The rows of X fall into 4 groups, and each row is roughly a mix of its group's hidden directions.
X (132 x 11):
[[ 21 -17   2 -23  23 -21  -5 -10 -15   9  13]
 [  5 -21 -32 -12   7   0   6   1   3 -32  -8]
 [ 19  -4  -2 -14  39 -10   4  13 -17   9   7]
 [ 14 -20  26   2   1 -18 -26  -4 -16 -17   2]
 [-21  -1 -32  -3 -11  -3   2  -3  -4 -24  25]
 [-17  15 -12   4 -10 -13  -5  15 -22  22  26]
 [ -2   9 -24  -1   9   9  27   3 -10 -31 -15]
 [  4  15 -38   7   0   3  -2  26  15 -12  -5]
 [-27 -16 -17  -8  11 -24  -5   6 -10  25  -1]
 [ -3 -26   6  -4  25 -17   9  19  -2  10 -25]
 [ 10   6  16  37  28  -1   8  -3   6  -5  13]
 [ 21  -7   0 -34 -20   9  18  -8   3  -7 -15]
 [  0 -28  16  -2   1 -31  21  15   8  -3 -11]
 [  0   9   5   7  -8 -20  27   9 -21   4 -31]
 [  6   7  16  -9   6   0 -36 -26  12  13   7]
 [ 12  -4 -19 -27  -2   4  -2 -20   9  20 -26]
 [-24   1 -16  -2  19 -24   4  14 -21  18  -8]
 [-27 -18  -9  -2   6 -23  10  20 -15  21  -2]
 [ -5  20  11   7 -26   4 -28  -5  23   7 -12]
 [ 15 -13 -16  17  20   2  17 -29  -9 -10  13]
 [  6  -9 -29   3  -6  14  19   9   3 -35  -3]
 [ -4 -23   3 -14  -2  -2  11  -7   0  32  30]
 [ 16   5  11   6  -3  32  -3   5  14 -15  29]
 [-37   2   5  15 -13  -7 -15  -6   9  25   2]
 [  5   8   3   1  -6  28  22 -10 -30 -15  15]
 [-12 -13 -16  -4  30   2 -16   5 -15  -5  29]
 [ -7  -7   3   0   7   1 -32  28  27   5  -9]
 [-16  -2   7  28  24 -17 -16  20   7  12   6]
 [  6  -8  10  25 -24 -25  11 -16  16  12   8]
 [ 16   7   1 -39  -3  -7  15  -8 -13  -5 -22]
 [ 15  -7  15  12   7 -11 -31  12 -15   6  26]
 [ 11 -21  16  -2  19 -20  16  22  11   8 -18]
 [  6  -4   6  -8  34  17   6  17 -16 -24  -8]
 [ 18   5  25   1 -16 -15 -17  -4   7 -17 -27]
 [ 13   7  22  -1 -12 -31  22  13  12  12   3]
 [ 17  14 -24  17 -13  11  24  21   1 -13  -3]
 [  3 -19  12  10  -3  -2  22  -5 -31  19  19]
 [ 21  22  16   9   5 -11  -9  25   4 -23 -13]
 [ -3 -11  11   1  -5  23  16  23   9 -32  13]
 [  3 -12  -4 -19  11 -15 -10 -39  -7   3 -16]
 [ 22   6  21   4 -27   3  12 -24   7   2 -20]
 [  8  -5   9  -4  31  13  -5  27   4  13 -23]
 [ 28  10  14   4  11 -17   5   8  31  15  -6]
 [ 33  14 -14 -13 -10  18  -3   8 -13  21   4]
 [ -7 -19 -17 -11   4  17 -20  -2  24 -14  23]
 [  9  27 -17   2  15  15  -5  29   5  -1 -20]
 [ 16 -17 -25 -17   6  15 -22  16  18   6   1]
 [-45  12  -8  -5  -4  11 -18   1  -5   8  -3]
 [ 16  -8   5  22   0  31   4  10 -13   1 -28]
 [ 16  -8 -19 -28 -12   6 -12  25  13  14   5]
 [ 22 -12   7 -15 -14 -15 -16   7   2  13  32]
 [-21   1 -25 -25   6 -18  10 -25   7  -2   5]
 [  9  11 -15  -5 -18  11   6  -8  29 -20 -24]
 [ 33 -10  -4 -31  12  -6   2   1  17 -12  -2]
 [ -5   9  11   2  23   2 -20  26  12  20 -22]
 [ 35  18   4   1  21  24  14  -4   3   8  -2]
 [  4  23  10  34  24   2  -3 -20   6   0   4]
 [ 38 -10   1 -21  14  -5  11  13  -4  13 -11]
 [-18 -32  11   2 -12  -8  -2  -2  11 -31  -9]
 [-15  11  34  23  -5 -19  -2 -19  -1   1   3]
 [  9   8 -43  14   5  -9   4  17 -13  -1   0]
 [-13  -5  -6  11   8 -40  12 -20 -11  12  -3]
 [ 18  21   0   1  -7  -7 -29 -18  18  20  -8]
 [ -8  -3 -24 -41   3   6  -1   7  15 -12  -5]
 [ 16  22  11 -29   7   2 -29  -9  12   2   8]
 [-22 -13 -15   4 -12 -15 -28 -15  17  18  -3]
 [-27 -13 -27  -5   6   3   3 -30 -13  -4   7]
 [ 13   4  17   3 -14   5  20 -33  -9  23  -4]
 [-25   1   8  16  -3  -1 -14   3  32   9  24]
 [ 27   7   3 -18   5   0 -21   6  11  31 -10]
 [ 21  16  33  14   2 -10 -20  13 -15   1   5]
 [ 16   5  12  -6 -15 -10  22  30  -2  11  23]
 [ 17  19  -1  -8 -17 -11 -12 -24  18 -16  20]
 [ -3 -35   6   5 -21 -16   5   1  -5  27   8]
 [-10   4 -36 -11   0  24   5  10   6  24   5]
 [-19 -20  -2   8   3 -21  14 -12  11 -33  -7]
 [-24  13  23  -3  23 -23   7  -7  10  12  11]
 [-15   6  15   4  -7  -6  13 -25  13 -12 -34]
 [  9  -4  -4   2  19 -16   9 -36   7   1 -27]
 [-29   1   8  28  -5   4   1 -13 -10 -29  -1]
 [ 27 -12 -18 -15  20  -1  -4  14  17  21  -9]
 [-12  28  14  14  25   1 -13  23   6  13   7]
 [  4  17 -28  -3  24  -6 -12  -5 -12 -25 -13]
 [  0   0   7  -4   9  -5 -31  -4  36   1  20]
 [ -1  28   5 -20 -23  -2  -5 -14 -15  25  -8]
 [  7   0  23  18  -4  -2  27 -22  -1 -25   6]
 [ 25 -19  11   5  22   3  21  16 -23  -5  -1]
 [-16  14 -16  -1  -9  22 -26  16 -13   7  21]
 [-13 -26   6  36   8  -5  18  13   9  -3   4]
 [-27  18   9  15  -8  14 -15   7   4  26  16]
 [ -8  -4  -4  26  14  33  13  17 -17   3  -7]
 [-21  22  17   7 -32  -2 -13  -8   8 -14   7]
 [ 31  15  16 -19   9   9  24  10  -9 -11   2]
 [-11  -4  13   0 -28  10  -7 -20  20  28  -7]
 [ -3  -3  -8   3 -10  27  10  26  25 -16  16]
 [ 18  17 -13  -1 -26   4 -20  -9   2  27  13]
 [ -7  23  14 -29  15   7 -18  -4  12 -18   9]
 [ 22   0   6  11   9   3  13 -36  16 -18  -7]
 [ -1 -23 -20  13 -10  -2  29  20 -17   2  12]
 [-18  -7  13  -3  11  26 -20  21   0  -9 -23]
 [  1 -13  -2  -6 -11 -25   4 -11  -7 -17 -38]
 [ -6   5 -14  -1  16  -3  19 -10  -7 -28 -31]
 [-15  17  -8  22 -32   7  13   1  -2  13  18]
 [ -6  10  -6  18  -5  23   1  -3 -20 -12  35]
 [-13   6  -6   3  -7   8 -40 -12   2  21  17]
 [-13   2  12  -2  -1  18  20  29  10 -29  -1]
 [  6  10   1   5   3 -10  25  15   1 -37 -19]
 [  5 -32 -15 -30  -7  11  -6   9   8  -9 -16]
 [-12  13  21  27  16  -8  -3  13 -11 -26   7]
 [ -1   4 -38 -28  -5  -8  -6 -17   7  -8  -7]
 [ 14  -2 -24 -41   6   8  -1   4   0 -13 -11]
 [ 10  21  -7  10  -1 -11  13 -15 -18  35  -9]
 [-40  -7   4  -3  25   7 -18   9  -1  -4 -12]
 [ 20  24  -7   3   7   6 -14 -32  -2  21   7]
 [  8   0  16 -10  23  -6   0  -4  17 -38   9]
 [ 13  -1  13   6 -33 -16   5  -4  12  12 -28]
 [  2  -2 -36  -4  -5   5  -9 -13 -18 -29  -8]
 [-10  -3  12  36  14  14 -14  16   3  13  17]
 [ 21 -19 -31  -8  15   8  -7   5  -5 -23  -8]
 [ 40   1 -12  -6   5   8   1  -2 -28  -8 -12]
 [-15  -2  -7 -15  -1  29  20  -6  24 -21  -2]
 [  1  -8 -18  26  20   1   1   3 -13   3  34]
 [ -2  26 -12 -12  17 -10 -10 -11  10  -9 -33]
 [ -2  19 -19   5  15  -3   1  30  -7 -27  13]
 [-22 -11  13  28  16   9  17  -3 -22 -12   6]
 [  5 -26  -1  -9  21   2  -6 -26 -22  20   1]
 [-15 -23   8  -2  -7  -9 -11 -38 -10   6  15]
 [ 24  23  -7   7  21  26   3   4  -9  16  13]
 [  2 -19   7  13   9 -10 -21   4  35  16  14]
 [  5 -22 -10  11  13 -16 -11 -15   8 -36  -3]
 [ 10  29   4  15   6  29   7 -14 -16  -4  16]
 [  4  11  23 -10  25  21  -8  24  -1  19   4]]
One row of each group comes first, with its name. Which group is each row after those in?
[ -8 -30  -4  -4   1 -26   1 -20  13 -12 -22]
<139>
[  9  30   7 -15 -26 -10   4 -26  -7  -7   3]
<107>
[  6   1  13 -13   0 -16 -35 -24   6  20   1]
<67>
[ -3 -24   2   2 -16 -30  14   0 -17   4 -24]
<135>

[ -1  -8 -19  -2 -31  -9  32  -2  -5  13 -11]
<107>
[ -4  -3 -19 -12 -29  12 -13 -26   5 -20   9]
<139>
[-15   8 -36  -6  25   2  -4  13  -1 -18  -1]
<135>
[ 11  -3  11  26   8   3  26 -18  -8 -20  20]
<139>
[ 18  14 -16  -8  33  -2  -1  27 -10  -5  -2]
<67>
[ 19  -5  -9   5 -31   4  13 -27  13  14 -11]
<135>
[-13 -15   0   1 -11 -20 -10   9   7  41   7]
<135>
[  3  -6  10 -15  25  15  13  30  20  -4  11]
<107>
[ -5   3   8   5 -25   0 -22  10  11  13  35]
<67>
[-12 -23 -23  18  -6   7  27  17 -11   0  -8]
<107>
[-20  19   3  -7   4 -23  22  -7  17 -23 -13]
<67>
[ -9 -17 -20  11 -27  11   0 -10 -12 -26  11]
<67>
[-10 -11  -7  -6 -22 -24  -5   5  20   7 -32]
<135>
[ 42  -6  -6  -2  18   8   2   5 -14 -19  -2]
<107>
